Families of rows that turns and mirrors carry onto each other, the same ones carrying the whole set onto itself: the rest of each named row's family, in list order
5 families of 6 rows
lizuf: [  7 -27   0   3  18  -2 -68 -10]
Ger: [ 48 -23   3  46 -32  12  13  31]
lun: [-17 -21  -7 -33  37 -23 -19  -3]
Zonot: [ 40 -33  -7  45 -29  22  17  37]
Bori: [  9 -18   4  42 -31  13  54   5]
gerub: [-28 -59  24   8  32  17 -22  12]
zezom: [-15 -14   7 -31  24 -36 -12  -9]
sigo: [ 29  15 -39  50 -13  18  23  -1]
mizir: [  8  -3 -13  32 -32  -7  55   8]
burar: [-12  -9  -5 -24  36 -24 -37  -4]
nifi: [ 27  10 -53  36   1  23  24  -8]
ser: [ -8  -4   5  37 -25   3  56 -12]
sefa: [-13 -10   1 -35  30 -31 -14   6]
tubi: [ 10 -22  -3   6  14   4 -64 -28]
nov: [ -2 -19  -5  -1  40   7 -57 -13]
sivun: [ -7  -5  -1  44 -21   9  57   6]
das: [ 38 -26  -6  49 -20  28  36  24]
Luzo: [-26 -49  35   1  31  11 -24   3]
ded: [ 49  -8 -17  51 -26  22  17  19]
moz: [  2 -24 -13  14  25   5 -62 -23]
Roge: [  6 -39  13   3  26   8 -60 -13]
bemuz: [ 25   6 -58  36   6  15  27   7]
tatal: [ -7 -59  26  -9  28   4 -34  11]
fizo: [-33 -51  24  -9  31  -4 -20   5]
rulaf: [-15 -56  31   5  35  11 -23  22]
mutu: [ 34  12 -47  29  -2  10  35   6]
mil: [ 44 -25  -9  53 -36  17  15  17]
ket: [ -5   5   7  30 -31  -3  53  -1]
Lago: [ 14  11 -46  35 -10   6  43   6]
puvu: [-31 -21  10 -21  23 -27 -26  -9]

Same family as nifi: Zonot, zezom, moz, rulaf, ket
Same family as sefa: Ger, gerub, ser, tubi, bemuz
Same family as Luzo: lizuf, lun, sivun, mutu, mil

Families of rows that turns and mirrors carry onto each other, the same ones carrying the whole set onto itself: the rest of each named row's family, in list order
4 families of 8 rows
Gudav: [ 17   0 -54  12   5 -46  21  26]
gib: [  0  11  34 -19 -18 -14  17 -51]
kepip: [  5 -17 -51  10  -3 -32  51 -18]
Sos: [-18 -18  11  26  15  29 -18  31]
fet: [  3  32  -3 -11 -64  12   7  25]
natol: [25 -9 16 48 30 10  5  1]
rado: [ 13 -11  29  28  41  11   6   6]
Nibu: [-17  -6   1 -47 -10 -36 -12 -27]
Desiv: [ 20  -1 -46  28   8 -48   0  17]
sasu: [  0   7  33 -40  -8 -14   7 -41]
niki: [-25  -8  -6 -41 -12 -32 -15 -31]
nipi: [  7  10 -14  -3 -42  33  50  29]
veri: [ -9 -11  29  17  30  19 -15  28]
tagaz: [-34  -5   7 -32  -5 -34 -20 -22]
fak: [ 17 -21 -51   2   8 -40  37 -16]
kigos: [13 -8 28 45 30  6 13 -8]
gakib: [  7   7 -47  27  -6 -51   8  27]
gef: [ -2   0  -8   4 -42  49  40  17]
nud: [ 22 -15  19  40  36  13   8   9]
poza: [ -8 -16  17  24  21  25 -15  38]
meku: [  2  27 -15 -18 -55  12  27  38]
Ruraz: [ 17 -11 -56   1   3 -38  45  -2]
Tul: [  5   4  -5  -2 -42  43  43  23]
Gub: [ -7  31 -11  -4 -62  -1  12  33]
pogu: [  8  14  23 -29 -29 -14  10 -49]
Fezev: [  3  25  -3 -19 -61  16  15  32]
Fineb: [ -4   1 -14  10 -42  36  57  13]
zat: [-18  -2  15 -45   2 -30 -14 -28]
ribi: [-28 -13  21  23  17  15 -21  29]
Moga: [  7   8  24 -41 -22 -15  12 -45]
fotog: [ 21  -6 -49  19  10 -49   7  21]
Sunel: [  7 -24 -54   4   5 -35  35 -22]

Same family as fotog: Nibu, fak, nud, poza, Tul, Fezev, Moga
Same family as niki: Sos, fet, natol, Desiv, gef, pogu, Sunel

Families of rows that turns and mirrors carry onto each other, the same ones carrying the whole set onto itself: the rest of each named row's family, in list order
5 families of 8 rows
turu: [-18   4 -16  30  -7  -1 -24  18 -39 -40 -45  28  27  -3   9 -10  -3 -56
  44 -36  -1 -17   7  17]
buka: [ -4 -18  16  20  35 -29 -26  30 -41  -9   9  21  26  11  -8  13  52 -21
 -24  28 -17 -14 -36 -51]
lel: [ -9   4 -34  10  12   9  59 -11 -77 -27  53  12  36  19 -49 -20   9 -19
  31  21 -14 -27  35   8]
fer: [  1  60  19   9 -19  46  59 -15  -1   3  -6  -9   3  30 -25 -25  50 -40
  75 -25  28 -33  27  32]
ked: [ 40  -7   1  -8   8 -18  58 -10  30  -8  16  -7  33  34  32  37  26 -29
   6 -11  -4 -32   0  -5]
zugum: [ 31 -23  -6  -4  16 -28  62  24  32 -29  19  -5  32  47  22   6  35 -39
  22   4 -16 -29   0  11]
ruzu: [ 27  -7 -27   6  23  21  53 -22 -81 -45  28   3  36  15 -48   0  23 -19
  42  28 -14 -38  34   9]
gaso: [ 10 -11 -21  51 -31  12  -9  12 -15 -34 -36  41  19  -4  -9 -21   0 -48
  40 -39 -15  -6  -1  11]
nezan: [ 11  24  56  24  -8 -21 -23  -1  10  17 -55  23 -21  38  10  28  85 -31
  44 -12   0   1  -7  17]
Kufu: [ -1  49  53  27 -22 -44   3  14   7  12 -47  19 -23  37  16   8  81 -33
  41 -14  -1   1 -37   6]
moma: [-12  -3  -4  65  -8  14 -10   2 -25 -29 -34  45  16  12   0 -40  -5 -64
  45 -35 -17 -28   1   4]
lasu: [ 26 -21   8  11  14 -15  69  -1  29  -3   4 -17  39  30  13  26  23  -3
  16   0  -5 -42 -11  29]
beg: [ 12 -11 -25  10  23  32  44 -24 -68 -27  43  18  38  11 -45 -20   1 -16
  23  36   1 -28  37 -17]
lub: [-19  61  34  41 -15  15 -14 -34 -93  14 -22  43 -17   2 -50 -18  47 -10
  42  18  15   2   0 -20]
fori: [ 23  43  32 -27  10 -28  57 -13 -36  13  30  -8  -2  37 -27  27  88  15
  20  57  18   1  -1 -14]
kag: [ 23  43  43 -15   6 -29  48 -22 -31  38  20 -11  23  44 -23  17  81  -1
  17  69  -5 -23   6 -30]
kunar: [-12  -3 -16  52  -5  15   0  12 -30 -53 -23  48  -8   5  -5 -29   2 -48
  46 -48   6  -5  -6  20]
zuv: [  0  15 -28  13  10   7  70  -9 -70 -32  52  14  35  11 -38 -41  -3 -19
  20  33   0 -28   6 -27]
sut: [ 11 -21   9  28  21 -58 -12   5 -60 -18   3  46  11  18  -2  13  32  -8
 -11  47 -28   7 -26 -42]
nav: [  8  54  11  -8 -41  34  64   0 -19  -5 -17  -1   6  55 -25 -25  80 -15
  64 -34  16  -8  30  18]
niru: [-47  55  28  26  -1   4  -3 -19 -89  -1 -10  18 -19  -6 -55 -49  61  -6
  41  26 -10 -13 -10 -10]
lep: [ -4 -15  23  32  25 -44 -33  -2 -50 -21  25  29  33   7  -8  15  31 -19
 -10  44  -7 -33 -33 -40]
vizuv: [ 30  34  44   7   9 -12  72 -28 -21  25  40   8 -13  51 -37  -3  86   7
  20  58   1 -10  -6 -28]
garit: [ 27  50  48 -10  24 -25  62 -11 -54  11  36  13 -20  31 -12   6  97  18
   8  38  11  -7   2   0]
nafaf: [-27  57  47  19  -5  -9  -6  -8 -89   2  -7  33 -12  -1 -61 -49  61 -31
  53  13   5   9   2 -30]
viget: [ -3  34  42  32   6 -40   1  11  19  23 -52  50 -19  45   9   3  80 -20
  22  -5  23 -20 -24  15]
Mut: [ 37 -18 -19  19   6  -5  53  -2  28 -17   3   3  26  50  34  37  21 -17
  11  10  -4 -36  -1  20]
Zokop: [  4 -15  18  45  42 -47 -17 -10 -42  -9  13  38   9  -6  -3  12   3 -34
   0  55 -16 -18 -30 -29]
Goba: [ 15   5 -15   4  -4  27  47 -21 -79 -39  48 -14  34   4 -37 -16   3 -28
  43  26 -23  -8  26 -25]
Tafi: [ 16  57  13  18 -32  16  74 -41 -20  -6 -13  15 -12  37 -20 -26  31 -28
  87  -7  17 -14  37  41]
dato: [ 16  54   4   5 -23  31  81  -9 -11   6 -28   8 -18  42 -19 -28  51 -30
  74 -22   7   6  34  30]
Lev: [ 21  34  62  28 -10 -22 -12   0  18  13 -57  25 -20  30  21   7  73 -30
  34   1  14   0 -34 -19]
Figim: [  2  51  49 -14  32 -25  57 -22 -46  19  33  -5  -5  52 -19   8  82  -1
  24  61  15 -22   1 -21]
lagi: [-16 -10 -20  47 -21  12 -15   1  -6 -27 -40  23  34  17 -16 -18 -14 -67
  56 -16 -11 -20  -2  -9]
voruz: [  6  72   1   5 -23  28  76 -12 -15 -10 -27   7  15  38 -26 -14  48  -8
  76 -19  14 -17  45  26]
tun: [-30  47  27  45  -6   4 -11   0 -91  -6 -19  43 -18  15 -60 -49  57 -20
  58  33   4   5   0  -6]
tafo: [ 58 -16   0  10   2 -18  51  10  28 -14   7  19  34  54  27  35  21 -43
  24  -4  11 -13  11   0]
kemi: [  4 -33  26  32  24 -41 -28   2 -46  -6  23  29  -1  10  -2   1  36 -42
 -12  40 -14 -10 -45 -36]
lopon: [-16  45  54  32 -21 -34  -5  12  20  30 -30  34 -21  32  20 -12  61 -30
  21  -7  13  11 -33 -18]
pigo: [-14  60  20  26 -12   2 -22  -9 -88 -13  -8  53 -25  18 -41 -39  59 -46
  49  22   5  14  13 -39]

Same family as ked: gaso, Kufu, beg, Figim, voruz, tun, kemi
Same family as fer: turu, zugum, lub, sut, vizuv, viget, Goba
Same family as Tafi: buka, nezan, lasu, zuv, garit, lagi, pigo

Families of rows that turns and mirrors carry onto each other, the same ones carrying the whole set onto itself: the rest of each named row's family, in list order
9 families of 4 rows
minur: [ 40  19 -28 -15  79 -19   9  40  11 -63]
Kofa: [ 25  38 -74 -29  55 -37 -13  18 -58 -12]
Tuluz: [ -2  -1  -8   1  15  18  15 -35 -30 -13]
Vil: [ 29  24 -13 -16  89 -16 -24  46  -1 -59]
Pugum: [ 20 -10   3  -6   5  24 -15 -24 -38  -4]
befu: [ 26  26 -72 -24  53 -50  -8  17 -56 -30]
lof: [ 17  22 -23 -11  88 -10   9  39  14 -56]
poku: [  6  -4   0   3  12  22 -31 -32 -41 -11]
kigu: [ 38  35 -70 -26  42 -45  -8   4 -57  -7]
vezop: [ 26  45 -58 -30  43 -54   6   0 -52 -21]
kod: [ 43  38 -78 -41  41 -35 -31  -4 -45 -14]
fos: [ 27   7 -31 -12  84 -16  -3  32  17 -68]
ran: [ 27   8   2   3  65 -21  12  45   6 -58]
lur: [-14  10  -8 -13   2  29 -24 -28 -36 -25]
Rerud: [ 30  16 -11 -14  75 -17  -7  43  14 -71]
Suza: [ 54  13 -30   6  78 -17  -2  32   4 -66]
Kamem: [ 32  38 -18 -12 -10   6 -51  13  43 -12]
bovup: [ 22  34 -21  12 -21   0 -34  29  38 -16]
Pur: [ 35  19 -76 -27  48 -49 -13  18 -54 -21]
zas: [ 13   3  -5  -7  -4  31 -22 -23 -31   1]
letef: [ 14  46 -15  -2  -5   2 -53   3  42 -13]
Muga: [ 16  24 -22 -10  81 -24   5  38  11 -68]
lut: [ 34  28 -30 -18  86 -20   5  44   7 -56]
magov: [ 17  45 -21  -8  -8  -1 -45  29  45 -17]
votus: [ 16  38 -81 -23  41 -41 -15  18 -56 -22]
mev: [ 24  48 -36  -7   2   4 -69  32  29 -16]
vub: [ 35  32 -78 -25  35 -39   0  25 -53 -11]
zave: [ 17  -8  -7   8  -2  20 -15 -31 -35 -10]
kegit: [  3   9  -1  -1   0  31 -18 -24 -38  -4]
det: [ 40  12 -68 -47  35 -49  -4  22 -43 -18]
dite: [  8  -1 -19   5  15  27 -12 -37 -41  -8]
pak: [ 21  38 -13   6 -12   3 -51   2  42 -18]
Pav: [ 38  44 -19  -2 -12  -9 -53   7  40 -21]
bup: [ 16 -10 -28 -11  12  38 -23 -37 -22  -5]
Retem: [ 11  57 -15  10   7   2 -45  13  34   7]
notol: [ 25  58 -10 -11 -10  -4 -40  13  40 -11]

Same family as Pugum: lof, votus, Pav
Same family as pak: befu, zas, lut
Same family as magov: kigu, Rerud, dite
Same family as det: lur, Suza, Retem
Same family as kod: Tuluz, ran, mev
Same family as Vil: vezop, bovup, bup
Same family as vub: poku, fos, notol

Families of rows that turns and mirrors carry onto each other, the same ones carrying the whole set onto itself: the rest of each named row's family, in list order
6 families of 6 rows
buvof: [ 20 -32  46  -1 -38 -18 -25  57 -51 -50  19  -9 -48 -30]
peve: [-72  19  60 -48 -24 -32 -44 -37 -29  -6  25  61 -55 -11]
Verad: [ 56  24  39 -16 -69 -40   6  48 -36 -31  23   6 -64  -2]
Sufel: [ -4 -35  48   0 -62 -22  -8  54 -54 -56   8   2 -42 -23]
puzib: [-53  54  53  20   0 -15 -30  25 -48 -35  48  52 -20 -10]
vasa: [-70  34  59 -50 -21 -21 -56 -33 -31  -2  23  52 -62 -13]
mopod: [ 40  14  41 -17 -57 -56  21  36 -28 -36   7 -15 -51   5]
Zavib: [-60  38  55 -14  -2 -16 -58 -38 -64  -6  28  43 -58   0]
Bunug: [-43  36  42   7   0  -1 -59  30 -27 -25  52  61 -30 -19]
Gokub: [-85  44  71 -30 -21 -29 -32 -27 -54 -19  20  47 -46 -10]
nasur: [-63  46  75 -49  -8 -29 -46 -37 -53  -6  28  34 -57 -21]
vazop: [ 26 -25  51  -5 -71 -15 -30  33 -68 -57  17  -2 -67 -27]
Padum: [ 10  -3  57 -61 -91 -41  -7  -1 -51 -20  -4   6 -89 -11]
Mezu: [-20  77  46  -9  10 -37 -38 -30 -43   3  37  33 -55  19]
vug: [-45  43  60   6   9  -6 -53  21 -56 -29  55  45 -27 -30]
Gunef: [ 55  21  35 -38 -58 -47  -5  33  -4 -25  16  -6 -67  -2]
zuvo: [ -9  84  41 -26  -1 -40 -30  -5  -2   3  44  41 -49  10]
fud: [  7 -35  44  -3 -60 -17 -27  57 -29 -61  28  28 -48 -33]
gifov: [-28  78  46 -22  -1 -45 -22 -18 -22   5  26  38 -71  28]
kegi: [ 52  13  46 -34 -39 -54   2  24 -28 -25  10 -27 -67  -4]
soz: [-35  51  38  27  10 -10 -41  33 -37 -20  45  55 -45   7]
dizar: [ -6 -28  55 -66 -80 -32 -27  -1 -30 -27  -5   4 -83 -24]
tutan: [-11 -23  59 -51 -76 -48   5   0 -49 -33 -17 -10 -70 -11]
Vov: [-13 -29  61 -64 -80 -44 -18  -9 -26 -37  -2  15 -83 -22]
mor: [ 23 -14  58 -42 -81 -37 -21  -6 -61 -40   1 -12 -88 -17]
Vegi: [ 52  19  40 -33 -57 -60   5  29   1 -35  23   4 -64   0]
Tig: [  2 -30  48 -11 -81  -7 -25  50 -65 -47  16  22 -62 -31]
puv: [-42  24  42  13  -2 -11 -48  29 -26 -28  55  70 -23 -17]
duvab: [-30  91  56 -18  -4 -51  -6 -12 -27  -9  36  35 -40  13]
kile: [ 14 -31  39  -9 -60  -7 -36  62 -29 -51  23  14 -51 -32]
vib: [ -7  74  41 -25  -2 -55 -16  -9   1   1  44  48 -43  14]
Mupe: [-82  25  56 -20 -14 -13 -51 -20 -51 -11  17  55 -70   0]
tiso: [ -6  90  57 -19  12 -42 -25  -5 -31  -5  50  27 -42  -2]
pafir: [-33  50  43  23  13 -10 -55   1 -57 -16  48  46 -39   1]
nek: [ 60  13  45 -16 -64 -40  -9  25 -48 -42  18 -15 -72  -6]
tugus: [ -5 -36  63 -55 -56 -36 -22   0 -53 -31  -8 -18 -78 -27]

Same family as puzib: Sufel, mopod, Gokub, tutan, duvab
Same family as Zavib: vazop, Mezu, mor, pafir, nek
Same family as Vegi: peve, fud, Vov, puv, vib
Same family as tiso: buvof, nasur, vug, kegi, tugus
Same family as Padum: Verad, gifov, soz, Tig, Mupe

